A single turn carries every row of the set below to another of its rows. Some are shown first; where does it send the rows asked next?
valev: [  6 -15  -2  15   3 -12  -6   5 -10  -9 -20 -40 -18 -27  -4 -34  12  -1
  -1   3   0 -11  13 -25  14 -15 -14 -24  17 -10 -40   1  -2 -12   5  17
  13  -5  16   1  11  16  21  -2   1  21]
rado: [ 13   6  -5   2   2 -16  -7   6  -4  11 -11 -12 -36 -20 -18 -12   2   1
  16  18  -3 -17   3  -1  -9 -15 -19   3  -1 -14 -17  -9  -5 -14  18  18
 -11   3 -12 -15  14  -2  26  13  21  30]
luzi: [ 23  -4   4   3  -7 -20  -1  18 -13   1 -14 -23 -37 -12  -7 -36  13 -17
   1  23 -12 -12   5 -16  -8 -12 -15 -11  -1   1 -43 -17 -13 -20  13   0
  10  -1   9   0  19  -3  32  -1  -2  23]
geni: [ 20  18   1   5 -18 -19  11  -4 -17   7  -5 -23 -24 -15 -28 -19  14 -12
   1   3 -11  -2  -9 -13 -13 -26  -7 -13   4 -11 -43 -14  -6   0  -5  -9
   7  12   2 -26  -3  11  16  -3   6  17]
Mogi: [ 30   0  29   1  10   5  -8  12 -16 -14 -15 -40 -23  -3  -7 -18   2   1
   3  11  -3 -16  -2 -21  16 -22  -4   4   8 -17 -29  -5 -15  -6   7   9
  -8 -17  19 -14  10  12  18  -3   4   5]
Sebu: [  6  -4   6 -20  -3 -20  -7  -5   1  14  -3 -18 -18  -8  -7  -3   6 -21
  18  18  -9 -18   6   7  -1  -4 -13  -5  13 -12 -26  -1   4 -21  14  12
  -1  14   2 -12  -2  -3  12  13  -3  42]
Sadag: [  3   5  15  21  -3  -9 -16  18  -6   2 -14 -38 -16 -16 -10  -4 -12 -12
  11   2   4 -18   8 -15  -1   2 -28 -13  13 -19 -25 -11  -2 -22   3   3
  13   1  20  15  16  13  19  17  -8  37]
Monem: [ -5  24  -3   4  -1  -2  21  10  -7  -3 -16 -36  -6 -27 -30  -9  -3   1
  -1   4 -25   4   7 -12   2  -7  -9  -9   2 -19 -38 -19  -8 -12   2   4
   7   7 -10  -8   5  12  16   8  13  32]
dusu: [ 32  12  33  -3   9  -8  -9  -2  -8  -1 -14 -39 -21   3 -22 -22   1   5
   4  14 -17 -13  -3  -8  -9  -7  -9   2 -13 -25 -41 -13  -9 -13  18   8
   0 -14  14 -15   8  -1  21  -8  -2  17]
dozet: [ -2  10 -16   2  -6  -4  -6   4 -10   3 -13 -29 -17   1 -21 -38   4  -4
   2   1   1  -3   4 -18  -1  -8  -3 -10  -6  -3 -43  -5 -16  -6   8   2
  15   3  12  -4   2   7  22 -12 -22  11]
Nes: [  9  12   4   3 -16 -11 -11  15  -9   2  10 -30  -9 -11 -16 -17  -7  -8
  26  -2   3 -12  -6   8  -6   1   4  -5  11 -19 -40  13  -7 -14  10   5
   8 -11   4 -28   1  -2   1   8  -5  15]
bel: [ 35   6  26  -9  21  -3   6   1  -6   2 -18 -29 -16  -7 -14 -14  -4  -4
  14  12 -18  -7   6 -10  -1  -9 -15  -8  -5  -9 -27  -9   8  -5   1   7
   9 -20  -3 -18   1  16  11  12  33   7]
nen: [ 24  10  25 -13  21  -2   5  15   2   5 -21 -14  -1   0  -6  -3  -7   0
  28  18   0  -5   2 -13  -8  13  -8  -2  12 -11 -37 -18 -14 -19  11   0
  10 -11  11 -18   2   5  12  13  -7  18]
vebo: [ 24  15  20  -8  25  11 -11   9  -2  -2 -14 -25  -9  -5   1  -9 -22   1
  20 -15  -4 -12  18 -12   0  -9   5 -12  12  -3 -14   0  -8  -2   8   5
   2 -15  11  -9   0  10  15  -3   2  13]
biror: [ 37  -2  25 -13  20  -5 -15  -2  -3  11 -27 -28  -4  -2  -8  -8   5  -6
   8   6   7 -14   6 -14   1 -21 -15  -1  18 -22 -38 -11  -9  -6   4  11
  -5  -5  21 -10  13  19  25   4  -2  21]
Nudif: [ 36  12  19  13   1  -6   0  19  -8  -2 -15 -26 -19  -4 -16 -22  13  -2
 -15  11 -25 -11   7  -6   3 -10  -7  -5   3  23 -36  -9  15  -9  14   9
   3   6   5 -10   4  11   2  -8  -4  16]
Vavef: [ 22  10   6  13  18   3  11  12   5  15 -28 -22 -11  -5 -20  -5   1   5
  -3   6   8 -24  24 -23  -3 -10 -11 -12  17   5 -39  -1  -6   3   9   0
  -2  -5  16   3  15  -6   4   9 -16  28]
tutif: [  4  15  18   8   3 -23  10  -5  -9   3 -27 -23 -19  -6 -16  -6  -3  -1
  17   1 -13  -6  -3  -2  -2  -2   1 -16   4  17 -23   6  -9  -5   0  14
  -3  17   5 -18  -6 -16  13  12  22  36]
mupez: [ 22 -11  11   8  11  -2   9  10 -15   9 -14 -47  -6 -16 -10 -11 -10  -3
 -16   6 -10 -14  11   0   7  -7 -17 -11   5   6 -18  -6 -15  -7  -9  10
   5 -11   0  -7  13  20  16   4  -6  30]
zev: [  1   2  19  13  -5 -19  13  16   2   4 -29 -28 -13   0 -12   3   2   7
  16   1   4  -2  28  -8   5   7   6 -16   9   1 -42 -13  -4 -10   5   0
   8  11  -2 -22  -9   3  -2  17  12  25]
bozi: [  1  23  -8  27  -9  -4   8  -2  -3   1 -16 -24 -20 -15 -22   5   0  -8
  13   5   4 -16  -2 -15   2  -6  -7  -6  18 -15 -61  -9   3 -11   8  10
   1   6  21 -11   7   6  21  11 -13  14]
peg: [  2   9  20  13  -5  -5  -5  19 -11   2 -20 -26 -12   7 -14 -15   1   1
  16  -5   4  -3   9 -15  -1  -8  -4  -9   0  18 -30  -7  -5  -7   2   8
   5   4 -13  -9   3   9  -9  22  30  21]
gev: [ 11  29  10   8   1  -2   7  16 -21  -6 -27 -18 -27 -23 -12  -3   5 -10
   9   9 -10 -19  16 -13   2 -27   4 -22  11   1 -23 -14  -1   2   0 -17
   2   8  -7   8   0  -6  19   6  10  20]
Dif: [ 19   1  -5   3 -13  -6 -10  11  -5   0 -21 -30 -12 -17  -9  -9  -9   0
  12   2  22 -21   7 -11  -1  -7  -8 -10  17 -26 -16  -2  14 -13   1   7
  13  -1   7 -22   5  12  15  -8  34  24]
Seka: [  8   6  13   7   6 -18   4  15  -6  -4 -17 -20 -17  -1 -12   5 -20  -3
  21  -8  -4  -1  21  -1  -6  -7  -6 -14  12  18 -23  -5 -10 -19   5  22
  -7  19  -1 -12   9   8  26  11  13  37]
kasuf: [ -2  -8   9   2 -10  -3 -10  11 -17  -4 -10 -21 -29 -14 -10 -18  10  12
  23  -2  12  -5  26 -15   6 -13  -1  -6  21 -13 -21   3  11  -9   4  -1
  -7   7  -3 -10  -2  15   0  -3  -2  13]
Bolal: [ 12   5  -7   1  11 -16  -7  -9   4   8 -20 -29 -21  -8  -7 -18  13 -14
   7  10   2 -20   9 -13  -1 -13 -26 -19  -1  -4 -44  -1   3   5  15   1
  13   6  13   4   8  15  34  20 -14  21]
kun: [ 15   9   7   0  -6 -18   4  27  -1  -6  -7 -29 -25 -10 -11 -22 -10 -18
  25  20  -4 -11  -3  -9 -15 -11 -20   6  21 -10 -33  -2   5   0   5  -5
 -11   0  12 -30  14   1  10  -3  19  27]
keb: [ 19  16  14   4 -12 -19 -15  21 -17  -4  -4 -36 -26  -8 -13 -26   0 -16
  -7   3  -7 -11  12 -17  -6 -32 -15 -16  17  -4  -7  -7  -3  -9   0   0
  26   2   8   1   4   3   7  -4   8  26]
Rez: [ 20  18  24   1  22  -5  10   9 -11  -4 -23 -26  -7 -13 -12 -19  -4   4
  21   6 -13 -14  -3 -20  -2   1  14  -7   9  -7 -41  -7  13 -17  -1  19
   1  -7  15 -34   2  -4  15 -17  10  15]
gopa: [-26  10   4  15  -4  -5  -5  11  -7  -1 -12 -27 -14  -5  -4 -30   6  -2
  12   6   6 -15  10  -6   2  -8  -7  -4   1 -14 -32  -7   9  -9   1   5
  -9  -7   4 -23   4  -1 -11 -10   5  23]
Lol: [  5  12   8   3   4  -3  -7   7 -17   2 -16 -17   2 -24 -24  -9   7 -11
   8   1  -9  13   0 -12  -2  -2  -4 -18  22  -9 -19 -12 -11 -20   1   3
  13   8   1  19   0  14   4  14   6  35]
demom: [ 25   0   9   9   5  -7  11  -1  -5  -2 -20 -12   0  -9 -43 -12   7  10
   7   9   2 -11 -16 -10  -3   3  -9 -23  -4   5 -35  -9  -8 -14   1   8
   5   9   3  -8   4   5  12  -9 -17  21]
guben: [ 17  18   7  -1  -4  -8 -10   0 -17   6  -8 -11 -31  -6  -9  -1   1  -2
  21   0   5 -13  16   8 -15   9 -25 -14  11 -18 -28  10  17  -5   9  -1
   2  -3  27 -12  -2   6  13  13   9  21]
Vima: [ 14  14  25  -7  25  -8  -6  -5  -7   1 -15 -27 -11  14 -19  -8   6   1
   3   6  12 -14   6 -12   0  -8  -4  -9   3 -25 -43 -10   0  -5   7  13
  13  -7  24 -17   9   7  14 -19 -14  10]
zad: [ -8  33  15  10   9  -8   5  16 -11 -12 -12 -26 -13 -17  -7   2   7 -18
  11   4  -9 -13   7  -8  -8  -8   2 -18  13   7 -42 -22  19 -13   8   6
   8   8  -2  -1  20   4  12  11 -12  31]

demom goes to Nudif
zev goes to tutif
Now find these:
geni goes to keb
Rez goes to bel
kun goes to Dif
valev goes to Bolal
gev goes to Lol
kasuf goes to Sebu
biror goes to Vima

A single turn carries every row of the set below to another of its rows. Some are shown first; where does it send the rows asked next?
gike: [ 12  -9 -19   2  -1   5 -13 -10  28  15   7   8  -4   3  10  -3  -4   6
  -8  12  10   5  -1   5   5  -7   4  -9  17  13   1 -19   3   8  12  -2
 -26 -14  19  -3  10  -8  19  -6   3   9  -8 -10   8   3  11   2 -10   2]
feru: [ 12  -3   1  -1 -17   3 -12  -6   7  23  -5  -3  -3  -6   5   2  -2 -17
   7  12 -15  -5  -2   1  10 -11  20 -14   8  14  14  -3   4  -6 -13 -10
   7   6   9 -13   6  -1  -8 -17 -11  -1   0  21  -4   9  17 -14  13 -20]
pap: [  6  -4  -3  15 -13   1  10   6  18   4  -8  22  23 -16   5  -7  -7   7
  -9  20  -7   5  -1  18  17  -4   2 -14  29   5  11   8   9   8   2 -19
  -2  -1   6   4  -1 -36   3  -6   1  -1 -19  15  12  16  30 -18  13 -14]
Zanuf: [  8   1 -12  -2  -3   5 -11  -9  32   7   8   7   3  -4   0   2  -8   3
 -15  19  13   5   6   2   6  -7   0  -8  17  15   9 -12   4  10  11  -4
 -19 -11  21  -7   1  -7  18  -6  -6  20  -2 -15   9   5  12  -2 -16   4]
bub: [ 14 -19 -29  20 -13   1   4  16   6 -21  12   3   6   8  22   1  -5   6
  -5  -5   0  -5   8  11   7   2 -23 -22  15   0  14   6  22   6  -3   2
 -12 -16 -11  -4  -8 -18   9   5   0  14 -16  15 -11  11   0  -6  23  -1]
Beraz: [  6  -7 -16  -3 -20   2   3  13   7  -8   0  -4 -12  -2  10  -3   7 -12
 -10   3   6   5   4  25   6  11  -8 -21  19  -7 -10   7 -13  16   2  -7
   3 -10  -4 -19 -21 -11 -14 -10 -18  11 -19   7 -14   1 -20   1   0  13]
Lafu: [ 16 -10   1   3  -1   4   8  14  21  -8  18  -1  -5   0  -5  11   0 -17
 -22  -7  -2   0 -10  19   4  -1   1  -5   8 -14   6   1  10  -8  -8  -2
 -12  -2  16  -5 -19  -1   5  25  -9  12 -10   4   3  -1  -3  10   7  -1]
veza: [ 11 -15  -2   8  -5  10  16   3  23  -8  24  -3 -11   7   0   9   3 -17
 -19  -2  -2   2 -15  21   6   6  -5  -5  10 -15   5   6  12  -5 -15   0
  -3   0  17  -5 -17  -2   8  22  -7   3  -8  13  -1   0  -5  -2  -4   1]
gimo: [ 13 -18 -27  14 -13   1  17  11   7 -17  25   7   9  11  21  -3  -8   1
  -1  -5   4  -4   7   8  20   8 -29 -19  11  -1   9  10  15   7   1  -3
  -3 -14  -6   3  -4 -12  14   9   2  13 -12  17 -12   6  -3  -7  13   2]
non: [  5  -5   2  16 -11  -2   4   4  17  10  -6  22  17 -17   5  -5 -10   3
 -21  13   0  10  -2  17  18   2   3 -10  18   1  15  16   4  16   1 -16
  -9   3   4  -4  -6 -33   4  -3  -3  -3 -25  20  12  14  18 -24  16 -14]
Puse: [ 18 -26  -3  12 -16   8  15   6  -4 -10  14   7  -4  -3   8  -3  -1  -6
   9   5  -1 -15  13  12  18   3 -12 -14  14   6  -4   1  -4   5  -2  12
  12  18   0   0 -23 -15 -14   4   5  -5 -22   2 -18  -1   5   4  17   6]
vube: [ 12  -1   2  -6 -21   4 -14 -17  13  23   1  -2   3  -1   2  -2  -3 -10
   3   8 -15  -4   1   0   6 -11  18  -6  11  13  13   1   4   2 -17  -8
   2   0   8 -18   0  -5  -3 -24  -6  -4  -5  21 -12   5  11 -16  12 -23]
gif: [  8   6 -14 -17  -9   5 -15 -12  22  10  10   6   2  -1   7  -2   1   4
  -4  15   7   4   0   7   3 -10   0  -8  22  13   2 -20  11   5   8  -8
 -20 -16  19  -9   8 -12  17  -7  -1   5  -9 -13  10   0  17  -4 -12  -5]
Fodet: [  1  -1  -2  20 -12   9   4  -3  21   1  -8  21  23 -17   4   1  -9   9
 -19  14  -2   7   0  14  15   2  -4 -17  21  -1  13   6  10  22  -3 -10
 -10   4  10   4  -4 -33   4  -7   0  -2 -15  14   8  16  19 -19  20 -14]
Lugor: [  5 -11 -17 -11 -18  13  -2   1   9  -9  11  -4 -10  -2  10   0  14 -10
  -4   5  10   3   1  19   7   8  -9 -14  22 -12  -7   3 -13  11  -6  -5
   7  -6  -2 -13 -23  -9 -13   0 -14   3 -18   6 -18   4 -19  12  -2  15]
nazuv: [  4   1   3   3 -13  -6   6  -1  13   5  -4  16  23 -13   4  -8  -2   7
  -9  17  -7   7   2  20  14  -2   2 -12  28   0  10  10  13  13   0 -16
  -4   2   5   1  -5 -33   7  -3   2  -9 -21   7  11  17  26 -26  19 -20]
mipe: [-10  -7 -14  -9   5   0  -4   5   3  -2 -23  -1   0   2   5  -5  16 -12
  -6   4  -2  -3  11   3  16  -3  -1 -27  30  18  -6  25 -13  16  10 -13
  -9 -15  21   6  -5 -11   1 -10  -2   4   2  -1 -19   3   9 -16  16 -14]
Rele: [ 21 -26  -8  12 -13  10  14   5   4  -1  12   8  -7  -6   7  -5   2 -13
  -2   0   0 -12  14   9  12   1  -4 -11  14  12  -3  -6   2   2  -5  12
   5  24  -1   2 -13  -7 -22   0  14  -7 -16   5 -16   1   7  16  17   0]
Zifik: [ 10 -16   0   9  -6   7   2   5  12 -11  23  -4  -2   3   1  12  -4 -13
 -16  -3  -5   2  -4  13   2   3  -1  -4   6 -18   6  -3   9  -7 -13   5
  -2   2  15  -1 -24  -1   7  31  -4   8 -16  13  -4   3   1   1   7  -2]
zazi: [ 17 -24  -2  11  -4  11  22   2   6  -5  18   1  -3  -1   4  -8   6 -20
   5  10   4 -13  12  12  19   2 -11  -9  12   7   4   1   4   3  -3   4
  11  24  -2   8 -17  -3 -12   3  13  -6 -19   8 -17  -1  -1   2  13   3]
sele: [ -5  -4 -12 -10   2  -5   0  -1   6   6 -18   3   3   2   3 -16   6  -3
   6  -2 -11  -1  10   2  13 -14   2 -14  34  12 -14  22 -10  16  13 -20
 -10 -20  20   7  -2 -10   6 -13   5   5  -7   0 -13   0   7  -9  11 -19]
padib: [ 14  -6  -4  -7 -19   7 -18  -7   8  22  -2  -4   1   2  15   1  -2 -19
   1  17 -11 -13  -4   2   8  -5  11 -16   6  12  20  -3   2  -1 -12  -3
  -6   5   1 -19   0  -1  -2 -26 -15  -7  -4  19  -9   6   9 -11  16 -17]
Dak: [ 13  -6  -4  -8 -15   6 -12 -11  11  17   3  -3   7  -8   6   8  -4 -18
  -1  10 -12 -11   4  -2  13  -8  11 -19   4   7  17   1  -2   3 -11  -1
   3   5  11 -16   1   2 -10 -27 -12  -6  10  15  -9  10  13  -7  17 -21]
nubef: [ -5  -8 -17  -7   7  -1  -8   9   4   4 -18   0   3   1   6 -14  11 -11
   6   3  -9   5  11   8  12 -13  -1 -21  34  18 -12  20 -11   8  11 -24
  -7 -23  21   7   6 -12  -1 -12   0   6  -1   7 -13   4   8  -8  13 -13]
gisa: [ -3 -15 -12 -10  10  -7  -2   6   3   5 -17   7   6   4   4 -11  16 -13
  -3   0  -4   1   5  12  19  -7   1 -20  38  13  -8  24 -13   9  16 -17
 -14 -11  17   9  -7  -5   1  -8  -4   1  -3  -1 -10  -3  12  -4  18 -15]
liga: [  1  -8 -20  -1 -15   6   3   4   8 -13  15  -1 -12   7  12  -1  11 -14
   1   4   9   3  -7  24  16  10 -15 -14  18  -8  -7   3  -8  19  -2  -9
   9  -7  -3 -11 -15  -7 -11 -14 -18   7 -12  10 -13  -6 -21   2  -1  11]
Pugu: [ 14 -18 -25  13 -10   3   8  13   8 -23  19   0   2   6  26   2  -8   5
   0 -11   3  -6   7  14  14  -5 -27 -15  21  -4   8  10  11  10  -5  -4
  -7 -21   1  -4 -11 -18  11  15  -9  14 -15  11 -13  15  -4  -2  13   1]
vaf: [ 10   1 -13  -8  -7   8 -16 -10  27  13   1   8   2   3  -4   1  -3   2
  -6  20   7   8  -4   8   3  -3   3  -9  21  14   1 -21   7   0   7 -12
 -16 -16  18  -8  12 -13  14  -4  -4  15  -8  -6  11   6  13  -1 -13   5]

pap goes to nubef
nazuv goes to sele
zazi goes to gimo
Now find these:
Beraz goes to Lafu
non goes to gisa
Lugor goes to Zifik
Zanuf goes to Dak

A single turn carries every row of the set below to another of its rows. Some are shown first; where does it send the rows asked next?
Vad: [ -2  10   8 -17  -6   7  -8 -14   4   4   9   6  -9  -2   0]
Pomo: [ 12 -17   3   9  -6   1  -4  11  -6  24   0 -18  -2   7   1]
lotat: [  3  -8 -12  10  -3  11  10  -1   2  16  14   5  13   0  -6]
Duvol: [  6   0  13  -7  13  -6   3 -17  17   4   5  -3   5   5  14]
til: [ 10  -5 -17   2   2  11   7   2  -5   7 -12  12   1   2 -12]
Somu: [  1  -2 -10   4   5  12  -1  -2   2  -8 -19   9  -1  13 -10]
sibi: [ -2   5  23   4  -4   1 -10  19  -5  -8  -9 -11  -6   8 -13]
midod: [  8  14  11   4   0 -15   3   7   1   8  10 -16  16 -10   3]
Ligav: [  1 -21  10   9 -14   2  -9   5   9  -5  11   0   2  11  -1]
Gipoz: [ -6  -2   5 -12  22  -9  -6   1 -16  13  -6 -20   6  -1  -9]
tek: [  7  -4  10  -8   4   0  -6   3   4  -3  19 -27   1   0  11]
vurav: [ -1   5  21   5  -6   3 -15  16  -5  -9  -7  -7  -9   5 -10]
Miger: [ -8  -4   2   3 -10   4  -7   2   7 -13   2  14   8  14 -12]
rofu: [  3   1  -9   7   2  12   3  -2 -12  16 -20   5   3   7  -2]
Rud: [  5   0  11  -7 -10 -10 -20  -7  -6   2  13 -17   1 -13  -7]
kinud: [  7   9  17   3  -7 -16   0  10   0   5  10 -16  15  -9   6]
ketak: [-10   2  18  -7   9  -4  12   1  -3 -16   9  -9  12  -3 -17]
zom: [  7   0   9  -9   4   1  -7   0   8 -10  14 -26  -3   6   9]
Zelu: [  7  -1 -10   3  21   3  10  -2   0  -3 -15   7   7   5 -13]
sozi: [ -3  -1   6 -14  25  -9  -4   2 -14   8  -7 -18   8  -3  -4]
lor: [ -8  -9  -8   2   2   1   1  -9 -10  21  15  -7  16  -9  -1]
Mag: [ -5  -5  -2  -9  18  -1  12 -13   1  -8   4  -4  14   4 -19]
gapiz: [18  7 16  1 -6 -7  9 -7  7 12 11  8  0 -9 -7]
ruvuf: [ 11  -1  -1  -9  19   8  14   7 -11   0 -14   1  -1   6 -14]
lotet: [ 15 -16   3   9  -7   2   0   6  -7  24  -2 -16   0   4   2]
gubo: [  7   0   3  -6 -14 -10 -23  -5  -6   6  12 -11  -2 -10  -7]
Soti: [ 10  -9   1   7  12   4 -10   0  -1  -4 -19   9  -6  13 -13]

sibi goes to Gipoz
Somu goes to Zelu
Now find these:
midod goes to gubo
gapiz goes to Vad
kinud goes to Rud
vurav goes to sozi
Miger goes to Mag
lor goes to Ligav
Soti goes to ruvuf

